In the rows, 128 means zero.
Each named move below is a turn or a mirror, shown by a few rows before and after it. Which moves, in which order, take the first row of each later pair to the second? The first pair is answered.
W (before => after):
[157 121 140 132 108 106 207 127 103 139 143  91 107 104 179 111 195 118
 153 147 107 134  92 133] => [158 119 180  86  98  97 140 138 141 125 149  91  78 144 156  98 173  85
 136 177 148 150 121 150]
[127 136 109 123 160 130 112 120 105 153 115 147 117 107 148 132 104 156
 104 132 111  81 120 144] => [127 134 128 108 156 128  85 124 122 149 117 147 109 122 138 128  99 142
  97 142 128  87 132 148]
[136  97  96 181 107 133 130 116 122 138 128 130 106 137 151  82 182 176
 113 120 116 125 131  88] => [134  94 124 154 102 124  85 125 146 132 130 127  87 168 133  71 170 155
 100 141 143 136 155 101]
[ 83 125 138 153 140 148 154 136 147  90 130  99  89 172 171  96 113 148
 118 155 145 114 162  98] => [ 86 125 124 164 142 151 174 135 137  91 127  99  99 159 176  96 118 156
 120 144 134 113 155  92]
L (before => after):
[ 95 128 138 133 125 100 121 140 146 143 106 126 119 171 159 113 158 103
 135 177 111 131 151 100] => [101 133 129 138 140 103 113 144 132 148  94 126 110 170 170 108 143 113
 119 179 119 113 140 119]
[149 124  78 163 172 147 200  98 110 174 140 120 129  85 145 113 181 124
 119 133 142 114  76 137] => [140 121  89 157 160 146 211  92 127 165 154 116 140  83 131 121 197 107
 132 131 130 133  90 117]
[117  99 102  93 131 130 175  93 148 170 168 176 161  87 132 200 150 128
 162  93  78 169 141 103] => [149 105  71 108 181 137 144 109 115 197 129 180 129  98 171 181  87 168
 112 100 114 113 101 161]
P (before => after):
[ 98 152 184 147 144 137 115 131 124 116 128 138 137 153  82 125 112 100
 114 130 176 104 132 128] => [ 87 139 169 142 122 125 165 113 125 122 152 143 159 118  87 140 159  94
 146 116 130 130 144  93]
[116 129 134 130 116 126 141 135 137 105 136 124 127 137 113 121 141 113
 133 139 132 138 135 124] => [127 121 108 127 115 119 153 124 120 122 136 135 133 109 133 133 143 125
 135 129 111 134 129 129]
[126 142 129 130 141 124 144 145 115 149 140 132 164 126 130 154  93 136
 134 115 112 128 148 140] => [125 146 142 127 146 125 131 153 122 145 138 126 161 142 123 147  84 134
 125 120 131 125 147 148]
V (before => after):
[148 142 141 134 148 129  75 150 119 130 107 124 120 156 131 107  78 117
  96 150 183 104 127 154] => [147 121 141 110 123 105  95 150 132 135 108 119 103 151 152  95 108  89
  98 174 176 131 145 159]
[133 110 148  76 123 104  60 130 167 144 150 150 115 142 112 139  97 110
 125 125 133 138 168 148] => [132 117 145  81 134 118  52 132 159 144 153 151 117 145 100 143  89 121
 127 115 132 132 164 145]
[140 116 115 164 129 108 171 146 163 109 115 116 122 139 177  83 114  99
 116 188 146 122 115 158] => [141 145 113 184 164 137 143 149 145 107 116 118 139 148 152  95  79 133
 115 154 154  87 100 154]
[117 135 148  92  82 116 133  95 128 123 164 135 135 103 103 148 183  93
 169 127  99 165 160  94] => [117 170 147 122 124 159  96  98 109 116 161 142 158 116  65 167 136 140
 168  87 110 120 137  91]
U (before => after):
[ 65 113 137 132 102 106 104 153 156  68 128  84  66 178  92  89 186  69
 175 146 139 175 155 145] => [ 64 114 139 130 102 106 104 152 154  68 129  86  65 177  92  87 185  72
 170 151 141 174 158 143]
[123 128 146 117 131 126  91 134 157 109 136 134 111 156 105 128 109 117
 121 135 151 128 133 139] => [119 129 146 115 126 129  94 128 158 107 147 134 122 146  94 141 113 113
 134 120 139 135 142 124]
[145 128 117 108 123 158 114 109 135 155 120 117 135 100 126 119 123 145
 118 119 109 137 104 100] => [149 125 117 112 124 155 123 111 130 155 120 116 132 100 132 115 125 146
 122 121 107 137 104  98]

Between the rows of a pair lie 2 to 3 moves.
[132 145  93 154 163 132 126 137  76 157 108 120 101 125 157 110 116 167
 109 133 145  85  74 176] => [ 96 125 156 120  92 108 157 142 140 118 139  99  94 151 129  97 196  86
 135 181 147 168 121 136] : V then P then L
[133 109 128  79 106  98  98 125 142 144 152 149 108 118 133 137 137  98
 135 142 120 157 168 141] => [121 140 163 106 126 127  73 140 150 111 144 136 116 158  92 137 114 108
 128 140 155 134 151 142] : L then V then P
[127 108 141  94 107  99  73 142 113 134 149 167 181 130 111 142  88 166
 148 116 109 132 164 107] => [130  89 130  94  83  76 127 130 108 142 143 163 179 108 147 136 125 149
 154 128  91 150 163 104] : P then W then V
[147 101 104  89 108  85 150 109 137 158 151 155 112  80 182 137 157 117
 134 144  88 144 135 126] => [154 145 132 109 164 132  53 126 133 144 139 159 112 141 126 135  68 155
 107 124 150  93 118 150] : U then V then W
[125 106 130 113  70 100 160 169 167 130 112 118  99 134 145  52 197  66
 115 194 136 149 118 140] => [126 102  89 130  70  99 200 149 143 145 125 128 124  88 161  79 211  91
 140 163  91 138 106 118] : W then P then L
[102 118 158 107  97 106  86 123 147 105 149 137 136 154  99 114 156  92
 143 124 133 157 144 106] => [ 96 138 167 134 122 130  78 131 135  90 133 125 140 178  86 108 130 118
 131 122 152 131 119 116] : L then P then V
[125 170 165 103 136 174  79 139 109 168 109 165 129 128 144 120  97 119
 136 133 143 139 143 135] => [119 152 149 118 113 160 152 129 101 174 109 158 141  90 169 124 143 112
 155 132 101 162 138 111] : V then P then W
[100  94 134 137 135 140 163 138 129 113 119 103 136 104 122 115 150 120
 136 126 104 159 107 104] => [109  99 126 149 160 151 149 148 114 117  98 101 125 120 135 109 122 140
 116 127 124 129  85 127] : U then L then V
[177 127  68 144 134 133 149 104 110 176 147 162 125  62 156 142  95 169
 135 122  68 108 123 129] => [177 110 127 106 108 102 124 138 158 158 126 137  63 127 164  96 104 106
  90 206 133 141 142 169] : P then V
[108 128 131 126 130 150  96 118 139 110 158 141 159 114  93 152 122 149
 159  81 108 142 151 103] => [122  92 132  83 110 111  95 122 158 127 152 143 120 110 130 135 136 115
 145 120 112 164 173 126] : P then W then V
